[[112 149 149 110]
 [119 139 135 146]
 [108 149 132 102]
 [119 136 130 140]
 [118 141 129 147]
 [147 111 127 157]
 [117 133 128 142]
 [147 111 106 133]]
->
[[112 119 108 119 118 147 117 147]
 [149 139 149 136 141 111 133 111]
 [149 135 132 130 129 127 128 106]
 [110 146 102 140 147 157 142 133]]

[[124 115 142 142 122 142 114 115 112 142 115]
 [145 118 109 129 147 107 138 133 126 105 112]]
->
[[124 145]
 [115 118]
 [142 109]
 [142 129]
 [122 147]
 [142 107]
 [114 138]
 [115 133]
 [112 126]
 [142 105]
 [115 112]]

[[140 126 138 126]
 [128 129 131 128]
 [148 123 144 124]
 [130 129 129 128]
 [137 126 139 126]
 [144 126 153 124]
 [139 125 128 127]
 [143 125 142 125]
 [137 127 147 125]
 [131 129 141 127]
 [131 127 129 127]]
->
[[140 128 148 130 137 144 139 143 137 131 131]
 [126 129 123 129 126 126 125 125 127 129 127]
 [138 131 144 129 139 153 128 142 147 141 129]
 [126 128 124 128 126 124 127 125 125 127 127]]

[[135 142 122 144 131 132 145 126 111 145 124 149 132]
 [117 129 131 139 114 132 144 131 145 116 113 129 126]
 [131 125 143 141 125 136 146 117 140 116 111 134 130]
 [143 124 140 125 122 130 145 116 128 120  99 129 126]
 [156 129 119 128 120 123 137 120 139 139 131 129 109]
 [137 139 110 148 130 121 141 119 119 129 122 128 105]]
->
[[135 117 131 143 156 137]
 [142 129 125 124 129 139]
 [122 131 143 140 119 110]
 [144 139 141 125 128 148]
 [131 114 125 122 120 130]
 [132 132 136 130 123 121]
 [145 144 146 145 137 141]
 [126 131 117 116 120 119]
 [111 145 140 128 139 119]
 [145 116 116 120 139 129]
 [124 113 111  99 131 122]
 [149 129 134 129 129 128]
 [132 126 130 126 109 105]]

[[135 116 143 142 150]
 [102 130 131 133 109]
 [129 142 103 114 119]
 [140 137 104 111 130]
 [109 116 147 143 130]
 [121 113 147 144 141]
 [102 122 141 139 118]
 [107 138 119 126 107]
 [117 142 109 119 110]
 [148 129 112 112 140]
 [147 122 134 138 152]]
->
[[135 102 129 140 109 121 102 107 117 148 147]
 [116 130 142 137 116 113 122 138 142 129 122]
 [143 131 103 104 147 147 141 119 109 112 134]
 [142 133 114 111 143 144 139 126 119 112 138]
 [150 109 119 130 130 141 118 107 110 140 152]]

[[132 128 140 124]
 [134 142 121 122]
 [128 130 122 106]]
->
[[132 134 128]
 [128 142 130]
 [140 121 122]
 [124 122 106]]

[[131 131 134 117 122 140 133 127 113 121 136]
 [145 132 125 129 137 130 134 139 121 140 115]
 [115 124 128 132 127 115 138 123 145 111 132]
 [127 140 131 127 134 129 112 129 123 131 141]
 [120 105 128 124 126 121 139 126 138 125 118]]
->
[[131 145 115 127 120]
 [131 132 124 140 105]
 [134 125 128 131 128]
 [117 129 132 127 124]
 [122 137 127 134 126]
 [140 130 115 129 121]
 [133 134 138 112 139]
 [127 139 123 129 126]
 [113 121 145 123 138]
 [121 140 111 131 125]
 [136 115 132 141 118]]

[[145 139 135 138 115 111 118 144 112 142]
 [137 145 144 139 119 123 114 143 118 139]
 [144 136 136 137 115 115 114 143 111 140]
 [109 111 108 107 145 139 145 109 144 109]
 [111 109 112 109 142 137 144 112 145 112]
 [107 121 117 114 144 148 138 106 148 113]
 [106 114 109 109 145 147 147 108 147 107]
 [141 141 140 139 119 124 116 141 117 138]
 [107 111 109 106 147 145 147 104 146 107]]
->
[[145 137 144 109 111 107 106 141 107]
 [139 145 136 111 109 121 114 141 111]
 [135 144 136 108 112 117 109 140 109]
 [138 139 137 107 109 114 109 139 106]
 [115 119 115 145 142 144 145 119 147]
 [111 123 115 139 137 148 147 124 145]
 [118 114 114 145 144 138 147 116 147]
 [144 143 143 109 112 106 108 141 104]
 [112 118 111 144 145 148 147 117 146]
 [142 139 140 109 112 113 107 138 107]]
---
[[157 100]
 [107 148]
 [100 153]
 [109 151]
 [154 105]]
->
[[157 100]
 [107 148]
 [100 153]]

[[154 133 110]
 [144 131 112]
 [149 139 118]
 [129 148 132]
 [155 133 126]]
->
[[154 133]
 [144 131]
 [149 139]]

[[154 131 123 111]
 [113 154 130 113]
 [149 119 106 154]]
->
[[154 131]
 [113 154]
 [149 119]]

[[130 122 154]
 [139 136 138]
 [117 124 110]
 [136 130 145]]
->
[[130 122]
 [139 136]
 [117 124]]

[[154 141 147]
 [131 132 117]
 [135 115 118]
 [152 136 134]]
->
[[154 141]
 [131 132]
 [135 115]]

[[109 129 141]
 [102 143 135]
 [124 114 141]
 [150 131 112]]
->
[[109 129]
 [102 143]
 [124 114]]

[[129 129 143 127]
 [118 122 102 121]
 [145 124 148 136]
 [126 128 116 116]
 [ 98 134 114 132]]
->
[[129 129]
 [118 122]
 [145 124]]
